Each row is where one point has got to under a steady rotation. How many steps took it there?
The counts run from 0 to 528.
[ -7.1  11.1  -5.4  17.8  13.4   4.9 -27.0  -3.4  -9.6 -25.0  -5.7  34.7
 -35.1   6.2   4.9  10.1   9.4  -1.0  -5.5  18.6   7.1  -9.2   8.1  16.5
 -15.8  -9.5  -8.4  19.0 -17.7   6.0  22.2 -22.1 -25.9  17.0  -3.9  -0.1
  -4.5   8.7   5.6  22.3 -35.0   8.7  22.8   0.5 -10.3  15.5  20.3 -28.5
  10.4  -2.4  -6.6   7.8   7.1  -9.0]	520
[  5.8  -1.1   9.4  27.2  -2.7  -4.3 -10.0 -13.5   0.8 -31.9  -1.4  19.3
 -26.2   7.1  -6.7  -5.9   4.0  14.9  24.0  25.2  30.9   5.7  -0.8  15.3
   4.0  18.8   5.1  22.1 -20.0  18.0  25.5 -22.7 -21.6  -2.5   7.3 -13.9
  19.9   8.0   8.5  10.8 -31.2  17.0  15.2  -2.4  -7.1  25.4  25.7 -12.3
  -4.1   3.9   4.3  -5.5   0.4  -4.7]	57
[-13.3  -5.1   6.3  26.2  -5.9 -11.2 -22.4 -14.1 -15.7  -4.9 -11.1  33.1
 -17.3   9.6  -2.6  -9.7  22.7   5.2   0.9  25.7  26.1  -8.9  11.2   5.2
 -11.3   1.7 -12.8  26.7 -25.0  16.0  29.6  -8.1 -22.8   3.7   0.7 -17.0
   7.5  25.4   4.3  25.5 -18.7   1.5  18.5  -3.7 -21.8  29.1  13.8  -3.2
  14.8   8.2  -2.1  14.3   1.8  -9.9]	335
[  6.0  10.7   5.3  20.2  -4.3   5.3 -14.1  -4.9  -7.3 -29.7 -13.6  32.9
 -28.6   2.6   1.5   3.2   9.9  15.9  11.4  19.7  19.1  -5.0 -11.4  19.6
 -14.1   3.6  -4.5  15.1 -17.4   4.8  12.9 -25.4 -20.9   5.4   9.3  -4.1
  18.6   1.3   7.1   4.9 -49.2  16.3  21.5  -0.8  -4.8   8.3  22.4 -35.3
  -1.2  -9.0  -3.0  -3.0   4.1  -8.1]	144
[ -2.0   6.6   1.5  21.8  12.1   2.4 -25.8 -11.7  -5.5 -34.7 -18.6  31.5
 -29.6   2.7   1.2   8.5  16.5   4.3  -6.6  12.3   8.6  -3.8  -2.2  13.9
 -21.4 -13.5 -14.9  22.5  -6.0   8.9  27.0 -26.1 -16.3  25.3  -3.7 -14.8
   2.0  18.5   4.2  15.2 -30.7  14.5  11.3   1.8  -1.8   8.6   8.6 -25.9
   6.6  -5.4  -3.6   1.8  -3.7 -22.6]	268
[  0.5  -0.3   5.0  22.7  -3.5   0.9 -18.2 -10.0  -9.8 -29.8 -30.9  34.9
 -22.8   6.8  -1.1  -4.7  22.3   1.5  -7.7  17.0  13.0  -1.0  -8.5  12.1
 -20.6  -3.1 -14.3  30.3 -13.6   8.9  20.4 -25.0 -14.4  24.7  -4.6 -22.7
   7.4  23.3  -3.7   4.9 -34.9  12.4   2.4  -1.7  -0.1   4.4  11.1 -26.8
   5.8  -7.7   6.6  -4.2  -0.7 -15.1]	524
[ -8.1  -9.8   4.9  25.2 -10.8  -8.2 -17.0 -14.5  -5.0 -11.5   0.7  29.7
 -22.5  -0.1  -8.7 -14.0  19.6   8.0   9.9  33.1  31.2  -4.0   8.4  17.0
  -4.9  13.1  -0.1  23.0 -20.5  13.8  22.5  -9.2 -28.3   5.0   2.6  -8.2
   7.9  20.0   7.1  27.8 -20.7   1.8  20.9 -10.2 -22.1  31.5  15.1  -7.1
  11.6   4.2   4.2   5.3  -1.6   1.9]	152
[ -4.7  -5.7   8.1  23.0 -12.2  -1.4 -23.9  -9.1  -0.1 -14.5  -2.3  25.1
 -26.7   9.9  -4.3  -9.9   5.6   1.7  10.8  29.4  35.1  -2.8  12.3  10.7
  -0.7  19.4  -1.4  34.0 -26.3  13.2  27.3 -11.3 -22.9  -9.6  -2.2 -14.0
   6.6  16.4   5.9  26.4 -17.9   6.5  11.2  -6.4 -16.5  29.6  29.0  -4.2
  10.2   5.1   2.7   6.0   1.6  -1.6]	315
[ -1.6   7.1  -2.4  19.0  10.3  -1.9 -21.8 -10.5 -12.2 -34.0 -13.6  31.5
 -35.3   2.9   8.9  12.0   7.7  12.9   5.8  13.2  17.1  -4.3  -5.9  15.4
 -22.0  -6.4  -7.4  12.9 -10.4   9.7  19.8 -21.0 -22.6  16.9   1.1 -13.9
   2.0   9.4   5.7  12.7 -35.6  17.5  18.3  -4.2  -1.4   9.0  21.4 -34.3
  13.3  -7.5   2.1  -0.3   0.7 -16.6]	87
[ -4.5  17.1  -2.2  27.7  -5.4  -8.0 -21.1 -10.5  -3.4 -10.8   3.0  25.2
 -25.8  -1.8 -13.0  -9.7  10.2  15.4  17.7  28.2  27.8  -2.7   2.1  13.5
 -14.9   4.4   2.1  23.4 -14.4   4.2  28.0 -18.5 -27.1   2.2   5.9 -12.1
  30.9  23.6  12.4  18.9 -30.8   7.0   8.4   1.6  -2.2  21.8   7.3 -19.1
  -5.5  -1.2  -0.6   2.6  -8.3 -17.4]	331
[  8.3  -4.4  15.4  27.2 -10.5   1.2  -7.6 -14.6 -11.2 -24.8 -10.1  27.3
 -15.8   7.5  -5.7 -13.9  13.8  12.5   8.6  28.3  20.5  -0.9  -4.3  19.5
  -1.4  19.0   4.5  23.7 -16.4  13.1  12.3 -25.9 -22.8   7.3  12.1  -6.3
  24.7   6.2   6.4   6.0 -46.5   9.9  24.7  -0.8 -14.8  17.1  19.8 -16.6
  -4.4   3.1   0.6  -1.8  -0.4   2.6]	183
[ -0.7 -10.6  12.3  31.4 -10.5 -13.7 -23.4 -22.9  -7.0 -21.0 -13.6  22.1
 -15.1  12.6  -8.6 -17.0  11.2   3.9   3.1  27.3  29.9   3.6   6.3  10.7
  -6.0  20.6   1.9  30.5  -6.2  14.8  12.5 -25.0 -18.8  10.0   7.9 -24.9
  22.5  22.9   4.2  12.1 -28.5   4.6   9.3  -8.3 -13.3  19.8  15.8  -3.0
   2.9   7.3   8.7  -1.7 -11.5  -7.3]	385
[ -9.4  -0.4   1.2  23.8   4.5  -5.9 -25.5 -12.0  -1.7 -21.0   6.5  31.9
 -30.0   0.2  -4.4  -0.7  12.8   7.9   6.3  27.0  21.7  -6.0  10.2  17.9
  -8.0   2.9  -3.6  13.3 -11.5  11.2  21.9 -15.5 -29.3  10.7   3.1   1.6
   1.5  13.6  15.3  32.4 -24.8   3.1  29.3  -7.2 -22.6  31.8  11.5 -12.0
  13.9   3.2  -3.8  12.6  -4.9  -6.0]	408
[-13.6 -10.8   5.8  24.1  -9.3  -8.8 -21.9 -13.8  -9.6 -11.4  -7.1  35.7
 -24.4   3.3  -2.2  -9.2  20.6   5.2   1.3  28.9  28.4 -10.6   7.9  13.1
 -10.4   8.0  -9.2  22.9 -19.5  12.6  18.3  -9.1 -27.3   8.2   0.0 -11.1
   0.2  21.4   6.2  31.2 -20.6   0.9  21.6 -12.1 -23.3  27.8  15.7  -8.7
  21.3   1.9   4.4   9.8  -1.4  -4.2]	190
[  4.6  14.0   7.4  16.8  12.1  11.1 -23.7  -2.7   8.6 -41.9 -16.5  28.9
 -30.0   1.4   2.5  12.2   9.9   9.6   3.2  12.9  19.3  -5.3  -8.1  16.5
  -9.0  -7.9 -15.1  20.8 -18.2   4.4  31.4 -21.2 -12.3   6.2  -1.5  -4.8
   6.3   4.9   8.7  16.0 -34.8  19.8  17.6   2.5  -6.0  12.4  16.3 -27.8
  -3.2  -5.7 -12.4   6.1   2.4 -20.1]	432
[  7.8  -8.4  19.5  24.8 -13.5  -3.8  -8.5 -17.1  -0.4 -28.1 -16.4  27.4
 -14.0  -0.1  -9.5 -17.9  21.3  14.1   6.4  26.9  27.6  -3.5 -12.1  18.5
  -4.1  17.9  -3.4  24.3 -12.4  10.7  14.0 -23.5 -17.8   9.9   7.5 -11.3
  22.9  15.3   5.6   8.6 -39.7   9.9  18.6  -5.0 -16.5  16.4   8.6 -12.2
  -4.6   0.8   0.6  -2.4  -5.4  -1.6]	328
[  2.8   9.6   0.1  26.0  -0.4  -1.8 -28.4 -11.0  10.6 -30.2   3.7  19.3
 -32.2   1.7 -15.5  -5.4  -1.7   3.2  13.1  27.8  27.2   5.8   7.2  18.6
  -6.1  11.5   7.7  28.0  -8.7   4.2  25.7 -27.6 -22.4  10.4   0.8 -12.2
  20.1  19.0  13.8  20.9 -30.3   9.5   4.2  -1.1  -1.1  19.9  14.2 -18.1
 -10.9   2.1   1.4  -0.8 -12.0 -13.3]	131
[ -3.5 -10.6  12.7  18.5  -2.7   3.8 -29.5 -13.1   4.8 -31.4 -16.1  32.9
 -23.4   5.2   3.9   2.2  11.8  -2.2  -8.3  20.1  27.8 -10.6   8.5  14.2
  -5.8   6.3 -15.3  25.6 -16.7  11.3  20.8 -17.5 -15.1   7.3  -4.7  -6.0
  -9.5  11.5   6.2  32.0 -21.3   7.6  19.6 -10.1 -26.0  21.1  21.0  -7.1
  17.9   3.7  -6.5  11.7  -5.6  -3.7]	428
[ 10.1  -6.4  23.9  22.3 -12.3   6.6 -11.9  -8.5   3.5 -35.1 -30.9  32.5
 -13.4   2.5  -6.9 -10.2  25.6   6.9  -2.8  22.5  21.6  -2.1 -15.7  15.3
  -4.5   7.9 -16.6  30.2 -23.5  12.4  26.4 -20.9  -9.7   8.9  -3.1 -13.1
  12.8  11.3  -2.2   8.2 -37.5  11.4  11.4  -1.5 -13.7  12.2  12.1 -16.0
  -4.5  -4.5  -6.5  -2.7   1.5  -7.6]	253
[  1.3  17.1   7.8  26.1   2.5  -2.1 -20.0 -11.8  -9.1 -28.0 -21.2  26.7
 -20.7   8.6  -3.0   0.5  11.5  18.7   4.4  14.0  18.8  -6.6 -11.3  12.8
 -18.5  -2.8 -10.6  20.7  -8.8   6.7  19.6 -30.6 -16.2   9.9  10.3 -17.4
  30.1  11.1   5.2   1.6 -47.7  14.9  17.5   5.2  -1.7   2.1  11.6 -26.6
  -4.2  -2.4  -8.1  -0.7  -5.4 -19.6]	362
[ -0.2 -10.0   8.5  16.8   2.3   7.9 -14.7  -4.0  -6.0 -32.2 -15.6  35.5
 -29.1   8.9   5.2   2.2  17.0  -2.6  -3.4  18.2  11.4  -3.7   2.9  12.0
  -5.5  -1.3 -14.0  23.0 -29.9  15.5  32.8 -18.2 -19.0  13.9  -8.1  -6.3
 -14.1   6.2   1.5  20.3 -27.2  11.4  23.2  -2.2 -17.1  19.2  26.6 -17.5
  12.8   4.1  -2.8   6.0  13.9  -0.1]	158
[ -7.2  -3.9  -2.5  23.2  -5.8  -6.4 -21.4 -11.9 -12.4 -10.2   5.8  32.1
 -31.1   5.6  -2.8  -6.8   9.7   4.6  10.0  32.6  26.8  -4.3  15.1  14.4
  -9.6  13.2   6.3  20.2 -15.9  11.1  12.8 -16.9 -36.1   7.4   3.9  -4.2
   9.8  15.6  10.2  25.7 -28.6   3.9  24.8  -9.2 -19.4  27.7  21.1 -16.9
  12.5   5.1   7.2   6.0  -3.4   3.2]	7
[-10.5  16.0  -1.0  25.3  11.9  -1.6 -41.1 -10.4  -6.6 -21.5 -11.0  27.0
 -26.8  13.2   6.1   9.2   0.5   2.6  -5.5  13.8  17.6 -12.7  16.5   4.0
 -18.3  -7.1 -13.6  26.1  -8.1   7.9  22.5 -26.4 -15.9   7.8   0.8 -13.5
   7.9  15.1   9.1  26.4 -28.5   8.1  16.3   0.8  -9.5  11.9  18.3 -13.9
  11.0   6.7 -10.1  16.7  -8.6 -22.9]	500
[ -6.9  17.0  -2.2  16.4   5.3   5.9 -30.9  -3.8   3.3 -28.5 -14.0  34.0
 -30.8  -2.6   3.4  12.4  10.6   9.7   2.2  13.1  27.2 -10.0  -4.6  12.3
 -20.3  -7.4 -18.2  19.4 -18.4   1.0  30.4 -14.2 -17.2   3.4  -3.6  -9.1
   0.6  12.5   8.5  23.8 -25.8  14.8  12.1  -2.9  -6.1  12.3  17.3 -29.1
  11.0  -7.8 -10.1   7.8  -2.3 -24.0]	212
[ -6.1  16.1  -4.3  17.9   7.7   6.9 -37.9  -3.8  -2.2 -25.4  -8.3  30.3
 -36.7   6.7   7.9  13.5  -1.1   0.6  -3.5  18.1  19.2 -12.5  12.3  11.6
 -16.8  -3.2  -8.7  23.7 -12.2   3.8  21.2 -22.3 -18.9   5.7  -1.5  -6.0
  -0.8   9.3   7.4  27.3 -30.9   9.7  18.2  -0.3  -9.1  12.3  28.4 -25.9
  12.8  -0.1  -8.2  13.9  -1.5 -13.3]	501
[  0.0  -6.2  14.7  22.5  -4.1   3.3  -9.8  -7.8 -12.4 -30.4 -31.3  33.2
 -20.2  11.8   4.3  -3.6  22.2   6.9  -0.2  14.3  18.0   0.1  -9.3   8.5
 -10.6   1.8 -17.4  28.0 -29.3  17.3  31.6 -16.4 -15.7  11.6  -4.6 -26.6
   3.8  15.9  -5.9   4.7 -28.3  16.6   8.6  -2.0  -7.7  11.5  25.4 -16.4
   8.1  -4.4   3.6  -3.3  12.5  -9.3]	197
[ -4.0   4.5   3.7  16.7   0.5  10.3 -29.4  -4.5  -0.9 -22.4  -7.1  33.4
 -28.6  11.4   6.6   6.0   2.1  -1.1  -0.2  22.2  23.0 -12.2  14.5  14.7
  -5.1   3.6 -10.0  27.1 -22.3   6.5  21.7 -17.0 -18.4  -2.8  -1.4   1.5
  -2.5   3.4   7.5  29.0 -27.6   9.9  24.8  -3.0 -23.5  22.0  35.0 -18.1
  13.1   3.9  -7.6  14.8   5.8  -2.5]	101
[ -7.5   7.9   1.7  26.9 -10.6  -8.8 -30.6  -9.6  -8.4  -4.3 -12.4  22.7
 -18.3  14.1  -5.8  -9.9   3.7   4.3   6.4  25.6  32.3  -3.3  14.4   1.3
  -9.3   9.5  -4.0  37.0 -20.9   7.7  27.2 -18.2 -16.8  -5.0   1.4 -25.7
  26.5  26.9   1.1  16.0 -22.5   5.7   1.2  -0.7  -4.2  17.4  23.2  -8.2
   3.4   4.7  -2.2   8.0  -6.3 -15.1]	60
[-10.2  14.1  -4.0  25.1  -3.2  -1.6 -39.8  -6.3  -5.1  -9.0 -11.4  25.1
 -24.5  14.1  -1.9  -3.6   1.1  -4.8  -4.7  22.1  22.7  -6.9  20.5   4.0
 -14.8   0.5  -7.3  38.3 -16.6   3.2  26.7 -19.2 -17.7   0.4  -2.3 -16.4
  15.7  25.9   4.4  24.4 -24.1   2.7   3.7   0.2  -6.9  15.8  22.1 -13.3
   5.9   5.2  -8.3  14.4  -7.3 -16.6]	280
